Each row has a name. After each piece below comes the name of the row it's from, unless a question asks for something else. Each question is about the rows just above it. Places in a row count from 0.

X: [ 94  91 114 102  89 112  93  86 115 125  96  89 133  87 107  87 108 108
 101 102 112  96 111 123  77 104  86  91 104 119  84  95 131 104 104 123
 110 108 111 122 116 105 170 167 161 157 154 178 160 150 175 145 147 154
 148 146 154 173 146 160 181 157 164 162]
Y: [135 174 147 179 148 150 173 183 154 154 144 169 157 131 164 156 131 155
 143 177 163 134 132 169 161 143 160 148 125 153 161 131 150 184 172 147
 168 164 132 144 153 158 175 164 155 157 159 172 164 144 189 144 140 151
 144 147 149 174 134 160 195 153 151 167]
V: [ 94  91 114 102  89 112  93  86 115 125  96  89 133  87 107  87 108 108
 101 102 112  96 111 123  77 104  86  91 104 119  84  95 131 104 104 123
 110 108 111 122 116 105  98  91  91 106 115  74 109 107 105 120 109 106
 110 120 102  88 101 102  98  99  80 109]
A: [ 91  90 106  99  88 105  92  88 107 115  93  89 120  87 101  87 102 103
  97  98 105  93 104 114  79  98  86  90  99 110  85  92 119 101 100 113
 105 103 103 113 108 100  95  90  90 100 108  78 104 102 101 111 103 101
 103 111  97  88  97  98  96  96  82 103]
E: [144 169 146 171 154 150 167 175 152 148 150 165 150 143 160 159 137 152
 147 168 105  93 103 114  79 147 161 152 135 149 161 141 147 172 166 145
 161 159 138 142 150 155 169 163 157 155 154 171 158 146 176 143 143 152
 146 146 151 170 142 157 182 154 158 161]
F: [ 93  94  98  98  94  98  95  94  99 101  96  94 103  93  98  93  96  97
  95  97  99  94  98 102  91  96  92  94  95  99  92  95 103  98  98 101
  99  98  97 100  98  97  97  94  95  97  99  91  98  96  98  99  97  98
  98  99  96  94  95  96  98  96  92  99]
The row named V: => [ 94  91 114 102  89 112  93  86 115 125  96  89 133  87 107  87 108 108
 101 102 112  96 111 123  77 104  86  91 104 119  84  95 131 104 104 123
 110 108 111 122 116 105  98  91  91 106 115  74 109 107 105 120 109 106
 110 120 102  88 101 102  98  99  80 109]
After [105  93 104 114  79], its row goes on with => [ 98  86  90  99 110  85  92 119 101 100 113 105 103 103 113 108 100  95
  90  90 100 108  78 104 102 101 111 103 101 103 111  97  88  97  98  96
  96  82 103]

J: [132 126 118 131 139 119 132 124 131 133 120 139 129 129 128 122 124 131
 126 123]
N: [108 141 126 112 114 150 134 103 152 147 130 131 184 159 145 136 126 126
  87  61]
S: [108 141 126 112 114 150 134 103 152 147 138 131  85 109 110 127 128 122
 184 175]
H: [129 129 118 135 130 115 131 131 125 146 128 149 129 141 123 128 134 130
 119 120]
The row named S: => [108 141 126 112 114 150 134 103 152 147 138 131  85 109 110 127 128 122
 184 175]
which: [132 126 118 131 139 119 132 124 131 133 120 139 129 129 128 122 124 131
 126 123] => J
The row with [129 129 118 135 130 115 131 131 125 146 128 149 129 141 123 128 134 130
 119 120] is => H

sezi: [168 108 128 133 182 168 121 147 131 142 111 115 165 121 119 112 159 137
 105 166 147 147 138 147 129 153 117]
vule: [ 88 149 121 109 100 111 120 140 107  99 143 145 102 155 132 159  97 126
 105 104 119 100 126 158 161 123 106]
Beg: [142 149 121 109 100 111 120 140 107  99 132 145 102 155 132 159  97 126
 169 104 119 100 126 149 113 128 121]
Dud: [130 116 116 126 122  97 169 113 115  59 135 145 119 164 108 150 128 131
 162 137 145  93 114 121 130 120 122]
Zatu: [168 108 128 133 182 132 121 113 131 142 111 115 165 121 119 112 159 137
 105 166 147 147 138 103 136 143 138]
dilo: [123 122 106 159 177 153 103 143 104 132 128 130 145 132 123 126 114 163
 125 130 108 161 152  97 110 147 158]
sopud: [131 164 135 125 101 102 130  94 143 100 115 139 113 136 132 115 154 125
 134 114 135 101  82 158 161 123 105]
Which row holds [168 108 128 133 182 168 121 147 131 142 111 115 165 121 119 112 159 137
 105 166 147 147 138 147 129 153 117]? => sezi
Every place of [168] in sezi: => 0 5
After [132 123 126 114], its row goes on with => [163 125 130 108 161 152  97 110 147 158]
which: [131 164 135 125 101 102 130  94 143 100 115 139 113 136 132 115 154 125
 134 114 135 101  82 158 161 123 105] => sopud
which: [182 168 121 147 131 142 111 115 165 121] => sezi
[168 121 147 131 142 111 115 165 121] is in which row? => sezi

Ninab: [179 114 207 156 118 102 168 109 163 104 107  99 144 100]
mot: [124  96 156 194 144  89 121  93 120  73 106  96 120  94]
bur: [105  93 144 142 118  93 111  92 119  70 112 126 112  96]
zizup: [117 158  84  64 131 168 122 163 119 180 149 174 125 164]
Rino: [197 142 207 156 118 102 167 134 166 142 118 139 147 122]
Torab: [188 160 162  74 142 144 157 151 158 173 136  66 147 149]
Duve: [179 114 207 156 118 102 156 109 163 104 107  99 144 100]
Vugif: [ 85  96 110 184 113 100 105  99 103  79 117 168 111  99]
ses: [ 88 143  55  88 149 162 110 158 103 163 151 136 116 156]
vin: [ 71 100  73 170 129 119  93 108  91  91 129 193 108 117]
Ziris: [163 161 130  63 132 159 148 161 146 179 143 105 143 161]
zedo: [112 157  75  69 118 163 124 161 121 176 147 155 122 162]
The row with [ 79 117 168] is => Vugif
After [207 156 118 102 168], its row goes on with => [109 163 104 107  99 144 100]
The one value in mot and Torab: => [144]
Shared by Vugif and mot: => [96]

rusi: [127 129 132 136 135  94 124 113 114 125 133 132 134 144 156 125 147 137
 127 115 100  92  92  98 111 120 126 137 142 146 151 158 156 143 128 122
 123 120 118 118 118 119 119 122]
deka: [126 113 112 124 133 107 132 133 142 154 158 149 139 129 117 102  93  91
  96 107 122 136 142 144 150 125 158 159 146 130 122 123 122 119 118 122
 124 119 122 126 128 131 136 136]
nur: [127 129 132 136 135  94 124 113 114 125 133 132 134 144 156 124 147 137
 127 115  92  98 100  92 111 120 126 137 142 146 151 158 156 143 128 122
 123 120 118 118 125 119 119 122]
Pelot: [113 112 124 132 133 202 133 142 155 157 149 138 129 116 103  93  91  97
 107 123 137 142 145 150 158 125 158 145 129 122 122 121 118 118 119 119
 120 122 125 128 132 136 135 126]
The rest of the row after [100  92  92  98 111]: => [120 126 137 142 146 151 158 156 143 128 122 123 120 118 118 118 119 119
 122]
The row named rusi: => [127 129 132 136 135  94 124 113 114 125 133 132 134 144 156 125 147 137
 127 115 100  92  92  98 111 120 126 137 142 146 151 158 156 143 128 122
 123 120 118 118 118 119 119 122]
[126 113 112 124 133 107 132 133 142 154 158 149 139 129 117 102  93  91
  96 107 122 136 142 144 150 125 158 159 146 130 122 123 122 119 118 122
 124 119 122 126 128 131 136 136] is in which row? => deka
The row named deka: => [126 113 112 124 133 107 132 133 142 154 158 149 139 129 117 102  93  91
  96 107 122 136 142 144 150 125 158 159 146 130 122 123 122 119 118 122
 124 119 122 126 128 131 136 136]
Which row holds [100  92  92  98]? => rusi
After [119 119 120], its row goes on with => [122 125 128 132 136 135 126]
Which row holds [127 129 132 136 135  94 124 113 114 125 133 132 134 144 156 124 147 137
 127 115  92  98 100  92 111 120 126 137 142 146 151 158 156 143 128 122
 123 120 118 118 125 119 119 122]? => nur

